m =
[[8440 4772 2657 5076]
 [6487 9706 8714 7519]
 [5539 8014 7192 3864]]
Rows and columns are numbered from 0.
Report the bottom entry of the column that holds the smallest entry.
Answer: 7192
The smallest entry is 2657
Report the entry directly below 4772.
Answer: 9706
The entry just right of the largest entry is 8714
The entry just left of 2657 is 4772
Report the entry just right of the smallest entry.
Answer: 5076
Report the entry in row 1 and column 0.
Answer: 6487

Read these off the matrix that follows. Rows and columns are numbered from 0.
1) Read off the entry in the bottom-right corner.
2) Read off the entry directly above the largest entry.
3) Read off the entry directly above 13.
4) Read off the top-left entry.
5) Read off the entry directly above the smallest entry.
6) Read off the top-right entry.
7) Read off the entry at row 1, column 0.
8) Read off the entry just right of the largest entry.
[[ -3   4  -1   1   3  -6   4   0   4   3]
 [ -2   1  -1   4   2 -13  14   1   5  11]
 [ 17   2   2   1   0  13  -2  -3   5   8]
 [ -3   0   0 -14   2  -8  -2  -8 -13  -1]
 [ -1 -10  -1  -1   0   6   3   0 -22  -2]
 [ -9  20  -1  -2   8   1 -20  -2   3  -6]
 [  0   2  -1  -4   2   1   0  -2   2  -1]
 [ 10   1  -2  -5   4   3   4   0   4  -2]
 [  4   0 -10 -17   9   0  11   4   3  -9]
 [ -1  -9  -1  -2   1   5   3   0 -18  -1]
 [ -8   6  -5   0  -9   1   9  -1  14  -2]
 [  4   0 -12 -20  11  -1  14   6   3 -11]
 [  2   0   3  -2   3   0   4  -4   4   1]
 [  3   0  14  -5  -9   1   0   2  18 -34]
 [ -8   1  10  -4   2   4   4  -8  12   1]]
1) 1
2) -10
3) -13
4) -3
5) 1
6) 3
7) -2
8) -1

Questions about the table below. Counting starts at 0.
1) Report the bottom-right entry.
2) Report the entry in row 0 and column 2.
3) Report the maximum.
4) Report the top entry of the column that holds the largest entry.
5) Report the entry at row 0, column 0.
6) Report the entry at row 1, column 0.
7) Report the entry in the bottom-left corner.
[[ 16  -6   9  11   4  -3  -3  -7]
 [-16  -2   6 -14   7  -3   6  15]
 [-21   0   4 -13   5  -1   4  15]
 [-10 -29 -22 -20  22 -37 -29 -24]
 [ 13  -6  10   3   6  -5   2  -1]
 [-10 -29 -22 -20  22 -37 -29 -24]
 [ 16  -6   9  11   4  -3  -4  -7]
 [-10  16 -36 -16 -16   8   6  -7]
 [  7   9 -16  17   1 -24  -1  26]
 [-24  11 -21   0 -14   9  -8  -2]
 [ -1  -1   0   0  -1   0   1   0]
 [  7  15   1  -8  12   7 -15   4]
 [ 16  -6   9  11   4  -3  -3  -6]
 [ 16  -6   9  11   4  -4  -3  -6]
 [ -5  23  -4  16  12 -24  10   0]]
1) 0
2) 9
3) 26
4) -7
5) 16
6) -16
7) -5

Questions about the grid below.
1) Which number is the entry just right of 5553?
2) Which number is the entry just right of the smallest entry?
3) Which number is the entry just left of 5722?
[[6532 7679 5621 4682 5142 5406 3710 6171 6140 7007 5658 6536 6755 5908
  7711]
 [5989 5227 5747 5467 5553 5471 7898 6032 5749 5566 5804 5668 5958 5894
  6144]
 [6016 3779 5905 5819 5851 5717 5440 6016 5839 5012 5448 5597 5651 6148
  4516]
 [5957 3057 6087 6481 5880 5942 5559 5573 5522 5142 5661 5763 5141 5720
  5670]
 [6173 5413 5459 4769 4843 5206 6516 6761 6235 5463 5587 6018 6659 5894
  6222]
 [5368 3328 5899 6034 5851 5669 7176 6205 5615 4819 5867 5706 5647 5949
  6578]
 [6450 8841 5266 5234 5537 5658 6510 5912 5938 5861 5538 5722 6253 5569
  5747]
 [4694 5626 5842 7190 6837 6204 4955 5858 5332 4868 6153 5225 4380 5638
  4221]]
1) 5471
2) 6087
3) 5538

-4,-26,-10,-27,-21,-12,-4,-4
-8,-4,-4,-5,-10,-3,-10,-10
-2,29,36,14,-35,40,-18,-26
-6,-8,-8,-8,-5,-8,-5,-5
-1,-16,-3,-18,-17,-4,-2,-3
Indices start at 0.
Give the entry directly above 40.
Answer: -3
Give the bottom-right entry.
Answer: -3
The bottom-left entry is -1
Give the entry at row 1, column 0.
Answer: -8
Give the entry just right of -35.
Answer: 40
The entry at row 2, column 1 -> 29
Give the top-right entry.
Answer: -4
The top-left entry is -4
Give the bottom entry of the column that holds the smallest entry.
Answer: -17
The entry at row 2, column 0 is -2
The entry in row 0 and column 1: -26
Give the entry in row 1 and column 1.
Answer: -4
Give the entry at row 0, column 2.
Answer: -10
The minimum: -35
The entry just right of -16 is -3
